rotation ticks, each row followed by its count of ticks:
The counts run from 0 to 642.
[ 85 158 122 116 128 162 128 116 135 141  71 111 117 121 160 109 132  99
  87 111 163 105 115 126 102 175  89 132 117 139 161 147 139 115 185 112
 152 123 111 121  91 105 189 105 146 131 121  73 126 135 158 170 162 137
 113 110 160 161 128 108 124 111  87 105 120] -> 616
[102 171 158 155 156 139 140 129 108 115  85 148 137 139 154 120 138 113
 117 130 157 122 121 126 118 130  93 136 102 127 203 105  91  75 138  71
 125 158 114 134  84 134 182 114 151 142 149  68 125 145 189 108 147 123
 110  99 126 152 133 129 119 128 125 121 106] -> 276
[171 187 149 153 129 152 169 173 130  56 117 170 170 114 112 125 110 130
 167 104 175 102 119 171 142 147 139 162 112 143 156 129 119 132  76  91
 122 121 121 137 123 134 128 100 132 106 156 109  80 138 133  84 129 165
 100 122 147 138 147 149  95 166 151 131 128] -> 409
[ 59 162 146 123 119 168 112 175 127 152  81 111 121 129 127 167 140 121
 123  80 164  76 104 153 138 139  81 157 112 113 171 142 133 103 135  95
 119 127 127 139 139  96 156 126 151 150 153  81 122 129 178 174 118 133
 106 129 101 165 127 134 149 127 133  84  86] -> 111
[ 84 110 169 146 117 138 130 173 143 112 113  98 112 113  88 162 133 145
 108 127 187  97 125 150 129 139 154 130  99 136 156 144 133 136 125 115
 172  70 116 157 101 135 154  72 151 119 137 126 112 154 101 141 127 195
 138 136 127 174  79 144 121 107 115  78 138] -> 214
[ 74 185 132 142 151 125 127 156 108  99  80 139 113 143 156 129 150 159
 112 101 134  79  65 154 140 106 154 110 135 118 124 120 111 104  91  79
 104 135 122 150 148 157 106 149 158 114 132 106 127 117 167 155 148 145
  90  92 107 176 135 125 125 164 137  92  89] -> 604
[102 160 145 140 154 164 140 162  90 125  90 133 138 133 152 106 154 144
 110 153 171  99 126 102 107 137 107 140  91 120 182 125  98  77 150  69
 112 139  99 121 118 128 159 127 131 158 145  95  96 113 183 168 149 145
 103 120 109 143 158 128 143 182 110 121 130] -> 459
[ 99 147  98 125 109 115 117 137 120 118 116  88 125 124  97  86 128 182
  68 154 175  81  84 125 123 133 114 142 136 124 112 185 168 123 139  79
 149 110 107 140 115 113 128 101 131 143 106 111  93 104 109 181 163 178
 110  98 123 144 137 166 140 200 115 102 138] -> 582
[136 169 137 130 113 161 141 162 120  84 106 174 149 103  85 138 108 107
 164  54 171  95 132 150 135 152 139 126 108 126 147 107 138 109  95  97
 133 125 126 135 122 133 138  72 142 103 129  92  62 146 147 137 135 133
  97  97 170 119 155 131 101 133 146 123  99] -> 468
[ 72 150 107 117 167 158 104 160 130 135 106 154 121  95 159 115 130 192
  82 138 164  80 102 108 124 123 124  85 114 149 133 145 108  79 147  83
 132 127 130 124 103 128 108  78 153 138 126  99  94  99 136 171 154 169
  80 123 149 134 148 158 148 200 129 127 137] -> 361
[138 157 153 162 157 130 131 165 130  45 145 101 160 136  97 113 146 139
 112 127 162 119 118 153 119 158 106 164  99 158 164 135 154 130 130  67
 159  99 120 128  92 135 160 111 122 117 145  88 111 139 108  77 153 168
 121  75 152 171 122 133  90 146 136 133 132] -> 535
[ 77 166  94 132 151 126 121 164 132 126  69 146 130 110 154 133 118 183
 104  89 131  79  62 135 135 120 141 100 140 129 134 144 106 104 108 109
  99 116 136 151 117 128 109  98 164 122 123 122 125 102 163 152 144 188
  81 124 129 158 131 157 133 169 144  82 117] -> 545
[144 183 112 148 126  93 140 128 105 143 108 145 108 106 133 139 153 163
 137 116 177  85  89 154 162 121 151 104  95 157 141 181 116 134  91 118
 167 150 126 159 127 126 117 110 167 139 154 120  61 139  97 123  98 173
 108 130 151 120 143 176 132 154 132  72 123] -> 126
[ 97 144 150 177 188 168 116 134 148 125  99 159 103 133 142 125 159 144
 128 111 165 159  72 144 128 121 153 111 131 146 170 121  75 108 107  98
 159 118  96 158 108 131 127 140 131  85 147  54 147 128 125 106 149 147
 108 134 126 183 123 119 114 140 124 101 116] -> 316
[159 144 126 143 114 108 155 125 102  88  85 116 137 125  96  92 151 133
  89 152 134  93 103 135 115 126 165 106 120  99 159 126 124 133  96  93
 137  84  93 183 135 160 177  95 139 100  98 128 107 128 150 145 137 164
 106  48 155 172 121 155 121 135 102  79 103] -> 601
[112 128 178 145 134 168 142 149 161  94 106 110  98 127  95 114 151 115
  86 171 177 109 135 177  99 153 138 200 144 135 156 157 159 155 133  95
 167 134  98 138 131 139 168 104 130 129 107 104 133 145 120 145 162 143
 119 116 108 182 105 143 112 152 113 102 135] -> 116
[113 150  89 160 106 116 122 144  76 137  93 125 142 146 121 127 124 157
 152  58 136 135  70 111 169 100 105 103  84 122 173 123 114 106  99  98
 124 113 124 159 131 123 135 108 139 104 165  82 115  94 126 139 126 167
 121 103 135 133 126 156 138 170 151  76  80] -> 547
[ 95 125 123 157 126 166 119 140 107 113 101 153 114 108  99 130 137 150
  93  98 168 146 105 114 133 113 130  62 104 120 149 102 104  85 126  77
 152 112 118 133 112 139 138  95 130 102 141  55  96  96  98 171 163 138
  94 110 157 117 128 141 148 205 147 140 108] -> 140
[124 139 148 145 108 120 157 111 156 130  71 175 125 104 100 141  95 173
  95 107 165 104 112 155 126 114 115 129 124 124 176 179 132 133 118 100
 154 140 143 163 123 110 142  83 156 122 138  75 133 141 103 129 108 178
 121 115 153 113  85 176 105 143 152 117  97] -> 271
[110 156 152 128 163 152 122 158 146  76 128  80 135 151 117  91 169 123
  80 142 148 102  81 159 116 162 160 151 155 125 135 136 147 122 122  77
 145  75 121 160 134 126 157 125 138 121 103 100 126 130 154 120 145 163
  92  60 111 194 143 124 118 153 122 127 117] -> 477
[102 176 132 162 167 163 118 133 151 143 116 150 117 137 160 142 146 171
 140 108 169 137  67 146 146 138 119 148 137 141 161 165 101 114 112  80
 160 146 117 151 123  77 119 141 131  99 173  39 128 109 147 122 137 142
 106 146 118 155 156 126 117 171 143  94 116] -> 132
[131 156 119 108 116 125 119 126 108 102 112 128 126 133 101  89  96 136
 142  61 191 109 104 133 123 160  81 137 119 138 142 132 179  87 132 122
 145 131 107 130 107 114 156  90 146 129 101 116  92 166 126 142 183 167
 145  89 179 136 154 126 110 150  98  81 114] -> 306
[129 141 159 159 120 134 159  75 115 121  71 138 140 141 101 123 149 116
 117  88 162 135 126 133 120 149 106 138 117 118 189 128 109 109 135  79
 174 153 123 155 107 116 218  88 130 106 130  58 110 156 152 134 122 102
 131  91 168 142 130 122 106 102 105  96 105] -> 55
[146 177 151 141 117 141 164 132 121 165  67 108 121 125 166 127 125 107
 143 136 163 102 119 134 146 143 116 149 122 117 159 167 121 125  96 117
 129 120 109 173 147  72 156 146 152 121 167 105 107 150 182 153 126 169
 118 148 126 178 150 115 132 125  83  67  97] -> 511
[ 90 156 126 119 114 123 137 101 125 123  91 102  94 156  68 134 127 114
 115  62 178 101  46 177 144 142 127 165 143 119 118 144 170  95 111 118
 157 143 103 146 123 115 143  98 153 109  73  98  85 141 123 155 169 143
 140 124 139 140 130 121 128 135 116  67 120] -> 345
[155 127 159 148 115 169 135 111 114  85 122 130  94 127 113  78 146 106
 100 168 173 139  93 135  98 161 130 164 134 159 161 163 159 152 130 121
 159 127  84 136 141 142 162 123 109 119  96  90 103 115 103 141 187 153
 119 101 150 157 121 146 124 171 100 110 123] -> 299
[122 150 131 115 133 154 107 163 152  91  96 144 108 105 171 110 110 161
  93 117 159  60 103 140 127 157 132 124 144 164 110 174 171 148 139 122
 127 120 121 109 135 139 103 111 153 136 112 120 115 123 107 155 168 196
  95 119 156 178 119 150 119 161 106 112 131] -> 485
[125 172 127 113 162 109 131 153 150 105 125  75 151 133 122  98 149 116
  91 125 139  77 121 152 131 165 110 122 119 152 163 149 146 118 137 101
 148  63 145 149 104 105 184 101 152 132 131 111  93 153 138 107 111 169
 104  66 151 184 138 141 118 103 109 116 121] -> 254
[112 141 162 137 153 143 131 180 121  82 101 101 149 139 111 106 145 143
 122 156 151 110 138 134 102 134  89 152  98 115 208  96 129 103 134  84
 130 107  82 132  75 161 170 110 133 130 143 110 143 131 163 145 164 140
 122  78 110 173 108 117 132 145 108 110 139] -> 497
[139 138 116 123 102 157 131 120  95 148  55 169 101 104 175 132 134 106
 119 106 155  96 126 127 153 130 111  89  98 143 145 165 126 141 117 143
 107 140 109 128 145 130 140 105 153 122 151 112 108 119 122 192 146 177
  95 122 163 153 127 147 161 125  82  69  94] -> 105
[157 164 124 147 137 116 140 145  80 102 107 139 163 128  89 141 159 158
 161 101 141  94 133 152 148 100 132 130  92 123 161 128 108 117  70  67
 139 128 107 167 139 140 128 104 133 115 153 113  67 117 128 127 108 134
 103  81 140 128 159 162 127 170 134  92  95] -> 186
[145 141 128 159 135 129 128 151 147  90 129 132 115 111  96 160 138 145
 140  77 169 115 129 177 154 129 131 120 105 163 130 173 157 151  88 112
 185 120 133 146 132 124 104 101 146  93 151  99  92 139  52 130 120 176
 128 115 152 184 111 147  92 148 141  80 119] -> 29
[ 90 171 143 137 172 180 124 171 153 137 121 116 104 129 172 128 142 102
 121 128 189 145  79 164 150 165 125 155 119 158 159 143 101  98 120 112
 149 112 124 129 125  90 117 153 133 127 161  66 113 123 122 121 163 171
 106 173 100 165 138 116 129 163 110 112 149] -> 354
[131 140 158 116 170 169 116 146 137 104 111 146 126 105 150  88 138 164
  99 173 166  87 123 139  88 157 123 171 138 168 163 175 131 140 152 102
 147 132  89 110 120 138 154 119 125 140 103 113 132 127 150 133 160 163
  84 100 137 161 136 161 119 163 108  87 140] -> 78
[120 159 153 147 136 159 128 179  88  90 119 177 104 102 117 141 164 127
 129 126 174  85 131 154 126 116 159 121  92 139 137 126 107 117  87  93
 135 140 108 139 176 173 103 119 133 128 130 112  64 108 126 163 131 156
  86 116 127 133 140 168 133 171 156 112  87] -> 244
[149 118 119  94 116 140 112 113  99 137  71 140 114 123 134  65 109 111
 102 118 170 117 137 115 126 129  96  94 125 125 161 133 140  75 116 147
 122 114  87 166 146 109 158 109 151 122 115 111 104 154 135 175 177 172
 107  93 171 129 140 144 153 158  89  78  75] -> 143
[122 145 157 160 152 139 152 159  97  88  74 121 109 108 128 124 163 138
 115 175 182  86 176 136 127 110 132 125 113 120 135 129 126 122  90  89
 137 157  95 140 140 159 118 118 140 112 144 142  97 135 143 184 163 153
 110 128 113 204 127 130 129 147  80 100 132] -> 281
[100 171 145 150 132 152 150 157  92  66 118 147 112 122 110 136 137  81
 126 109 197 115  97 142 123 158 153 126  75 143 149  91 115 106 132 102
 143 142  99 105  90 181 152  93 145 126 134 105  51 125 126 131 155 123
 105 116 141 143 136 131 127 145 138 145 140] -> 120
[112 159 180 143 115 174 128 155 120 142  95 141 101 127 164 137 104 105
 151  99 194 135  92 141 136 137  88 163  99 161 186 146 122 125 136 106
 126 147 100 112 125 107 131 150 125 149 171  75 125 129 147 125 148 168
 113 173  95 139 127 126 136 148 130 102 107] -> 171
[163 193 151 143 113 131 155 163 114  77 133 137 148 134 107 127 136 112
 153 112 161 102  75 174 148 151 159 194 117 152 165 173 139 158 103  86
 140 117 114 140 135 121 152 124 141 134 165  98  91 123 150  82 116 168
  99  92 119 136 126 169 104 146 141 103 125] -> 350
[145 133 133 126 159 207 122 171 176  95 100 147 156  85 154  79 126 144
  87 178 159 106 130 135 105 146 150 135 136 143 165 141 136 133 127  85
 123  93 102 138 106 127 128  93 121 100 129  97 125 125 164 148 154 168
  71 114 135 178 135 137 113 172 105 141 135] -> 137
